Rotation paths and how fast each direction turns (deg/step):
Each turn is a multiple of 5 degrees from 10 to 175, or 0.
Each row of a path follows its step; steps can be skipped.
path 1
step 0: | -11.9 |   9.9 |  -9.0 |   7.0 |   0.7 |  -5.4 |   4.2 |  30.2 |  24.6 |  -1.0 |  22.6 |  22.3 |   6.2 |  -6.6 |   8.4 | -12.6 |  20.9 |  23.1 |  11.1 |  -6.3 |  -4.4 |  22.2 |  10.5 |  -6.7 | -20.7 |  11.7 |   8.1 |  -8.3 |   3.0 |  -7.3 |  -3.4 |
step 1: | -12.2 | -26.3 |  -0.1 |  -2.4 |   2.6 |  -4.2 |  16.9 |   4.2 |  -2.3 |  12.5 |  20.5 | -22.2 |  -3.2 |   6.0 |  -6.3 | -20.6 | -12.6 |  12.6 |  -4.6 |  12.4 | -16.4 |  21.8 |  27.1 |  -0.1 |   6.8 |  17.1 |  -7.7 | -13.4 |  -8.8 |  -8.0 | -19.1 |
step 2: |  14.9 |  -8.6 |  30.0 |  20.2 |  -2.1 | -20.7 |  -0.4 |  21.0 |  -0.5 | -15.8 |  -7.5 |   5.4 |  23.5 |  -4.1 |   1.1 |  -9.7 | -19.1 |  15.1 |  -4.2 |  19.6 | -20.7 |  -3.1 |   3.6 |   8.9 | -10.2 |  13.7 |  -7.1 |  -5.1 |  20.4 |  -7.8 |  -3.1 |
step 3: | -25.1 | -12.7 |   4.6 |   6.5 |  30.3 |   9.6 |   3.6 |  -0.8 |  13.1 | -14.2 |   1.3 |   9.5 |  13.8 |  14.5 | -13.0 |   1.2 | -19.0 |  -1.3 |  -1.6 |   5.1 | -14.8 | -14.6 | -18.3 |  10.7 |   1.5 |   6.3 |  19.2 | -32.3 |  -6.0 |  -5.9 |  -7.8 |
step 4: |   5.2 | -10.3 |   4.3 |   6.2 |  18.8 |   0.5 |   2.2 |  -7.2 |  -1.1 |   7.2 |   2.4 |   4.8 |  -2.2 |   2.9 |  -0.8 |  -8.7 | -19.6 |  -9.9 |   9.7 |  27.5 | -37.6 |  -0.1 |  -3.6 |   6.2 |  -3.5 | -23.5 |  26.2 |  27.3 |  -4.4 |   9.9 |  10.7 |
step 5: | -17.2 |  22.0 | -17.8 |   9.9 | -17.4 |   6.7 |   0.6 |   1.4 |   0.9 | -21.8 | -11.5 |   5.8 |  17.2 |  10.7 |  -5.8 |  -3.6 |   9.5 |  -2.4 |  -0.9 |  -0.6 | -27.0 |  11.0 | -13.5 |  -3.9 | -32.0 |  -9.1 |  20.8 |  12.7 |  -9.1 |  -7.6 | -14.5 |
step 6: | -29.9 | -10.3 | -21.1 |   5.6 |  10.8 | -15.2 |  27.3 |  13.6 |  17.2 |  14.9 |  -5.7 | -13.2 |  -6.1 |  -2.4 |   8.0 |  -8.5 |  16.1 |  19.4 |   1.8 |  -6.2 |  -4.3 |  15.1 |   3.5 |  13.6 |  -4.7 |  -8.2 |  18.2 |  11.9 |  -6.9 |  19.3 |  -6.7 |
step 7: | -17.2 |  -6.6 |  -0.1 |   6.0 | -15.4 |  -8.1 |  -2.7 |   0.6 |  13.3 | -14.2 |  -6.0 |   3.4 |  -4.6 |  -3.6 |  -6.7 | -33.6 |   4.3 |  14.3 |  13.0 |  25.8 |  -7.1 |  33.1 |  12.0 |  -8.6 |   4.6 |   4.7 | -19.2 |  14.0 |  18.8 |  -2.9 | -11.2 |
step 8: | -12.1 |  -3.4 |  -2.4 |  14.9 |  18.7 |  -7.5 |  22.0 |  23.6 |   0.0 | -20.7 |   2.5 | -22.2 |  18.6 | -25.4 | -21.7 |   6.0 |  -7.5 |   5.5 |   9.5 |   9.6 |   2.5 |   1.3 |   6.6 |   3.7 |  -9.8 |   3.5 | -18.9 | -18.6 |   6.3 |  -7.7 | -17.0 |
step 9: |   9.2 | -16.6 |  16.2 |   7.6 |  22.7 |  -2.3 |   4.6 |  21.7 |  19.6 |  -2.3 |   3.7 |  -4.8 |   0.6 |  21.6 |  -2.3 |  -6.9 |  -1.9 | -14.4 |  22.7 |  19.9 |  -2.5 |   0.8 |   3.4 |  11.0 |  18.9 |   0.6 |  21.7 |  -8.5 |  25.6 | -16.9 |  -7.5 |
step 10: |   2.5 |  -6.4 |   1.4 |   6.9 |   5.8 |   6.8 | -14.0 |  -1.4 |   6.4 | -30.1 |  21.9 |  14.0 |  13.2 |  -1.1 | -20.7 |  -5.3 | -11.1 |  -6.1 |  11.2 |  11.3 | -17.2 | -15.0 |  27.5 |   9.5 |  -9.6 |  -5.5 |  18.7 |   9.6 | -24.3 | -14.6 |  -3.1 |
step 11: |   8.8 | -11.4 | -25.4 |   1.8 |  -0.6 | -13.3 |  -0.1 |  13.5 |  13.9 |  16.1 |  -3.1 |  -1.9 |   6.4 |  12.7 |   4.7 |  18.9 | -12.3 |   4.2 |  11.6 | -12.7 | -41.6 |  -1.3 |  -0.5 |   2.2 | -21.6 | -13.2 |  18.4 |  -2.3 |  -4.2 | -10.9 | -14.5 |
Speeds:
| -3.1 | -2.5 | -1.4 |  1.2 | -5.1 |  4.2 | -1.4 | 11.5 |  5.9 |  6.8 |  4.8 | -3.9 |  5.4 | -6.4 | -9.4 |  0.0 | 12.2 | -7.9 |  0.3 |  3.7 |  0.3 | -1.5 |  1.2 | -3.7 |  5.5 |  8.4 | -5.0 |  4.0 |  2.3 |  3.0 |  1.6 | => 45
|   2.4 |   1.3 | -14.2 |   3.5 |  -7.2 |   4.1 |   0.4 |  -0.3 |   4.0 |   5.1 |  10.1 |   3.2 |  -0.7 |   1.0 |   7.0 |   0.6 |   1.0 |   2.8 |  -2.5 |  -1.3 |   1.0 |  -3.3 |  -5.5 |  -0.2 |  -2.5 |  -3.8 |   6.2 |  12.9 |  -5.5 |  -6.4 |  -4.9 | => 60
|  -2.7 |   3.1 |  -0.5 |  -6.0 |  -6.0 |   5.7 |   3.6 |   9.4 |  -3.6 |  -2.9 |  -3.0 |   0.7 |  -4.4 |   8.9 |  -8.5 |  -5.8 |  -9.2 |  -2.1 |   2.9 |  -5.6 |   0.7 |   2.8 |  -5.7 |   5.3 |   7.9 |   1.8 |  -5.0 |   1.5 | -10.6 |  -2.7 |  -2.8 | => 170
|  10.0 |  -1.9 |  -5.7 |   7.1 |  -0.8 |   0.1 |  -5.9 |   9.5 |  -7.5 |  -2.1 |   8.4 |  -0.2 |  -2.3 |   1.9 |  -5.1 |  -3.6 |  -1.6 |   7.1 |  -0.6 |   2.1 |   7.6 |   1.9 |   7.1 |  -2.6 |   4.7 |  -3.7 |   4.7 | -11.0 |   3.7 |   1.3 |  -3.9 | => 45
|   5.0 |   3.3 |  -3.7 |  -6.3 |   3.0 |   4.9 |   1.7 |  -1.0 | -10.5 |   1.7 |   4.3 | -10.1 |  -1.2 |  -1.2 |  -5.4 |   6.0 |  -4.3 |   2.6 |   0.8 |   1.8 | -11.5 |   5.4 |  -1.3 |  -9.9 |  -5.6 |  -0.3 |  -7.0 |   4.3 |   5.9 |  -4.9 |  -1.2 | => 110
|   3.5 |   2.5 |   4.8 |   4.0 |   6.5 |   1.0 |   4.1 |  -1.3 |   3.2 |  -6.2 |   5.1 |   0.2 |  -2.5 |  -5.2 |  -2.1 |   1.8 |  -7.7 |  -8.0 |   3.1 |  10.5 |   6.7 |  -6.3 | -15.3 |  -6.2 |   4.5 |  -0.8 |   2.0 |  -0.5 |   1.6 |   0.1 |  -3.4 | => 65
|  6.6 | 10.2 |  7.4 | -5.3 | -9.8 |  2.9 |  0.1 | -5.9 |  3.5 |  0.6 | -3.0 | -0.4 |  4.3 | -7.7 | -6.2 | -5.1 | -1.1 |  9.9 |  1.1 |  4.6 | -1.5 |  0.2 |  1.8 |  4.1 |  7.5 | -0.5 |  8.9 |  4.0 |  5.0 | -3.8 |  2.4 | => 140
|   8.1 |  -2.1 |   4.0 |   3.4 |   0.1 |   9.4 |  -5.8 |  -2.9 |  -1.6 |   0.1 |  -6.0 |  -2.7 |   1.5 |  -0.8 |   6.8 |  11.7 |   5.3 |   5.2 |   0.4 |  -1.6 |   6.0 |   6.3 |  -3.5 |  -4.8 |   8.8 |   1.0 |  -4.1 |   0.3 | -11.3 |   0.6 |   4.7 | => 0
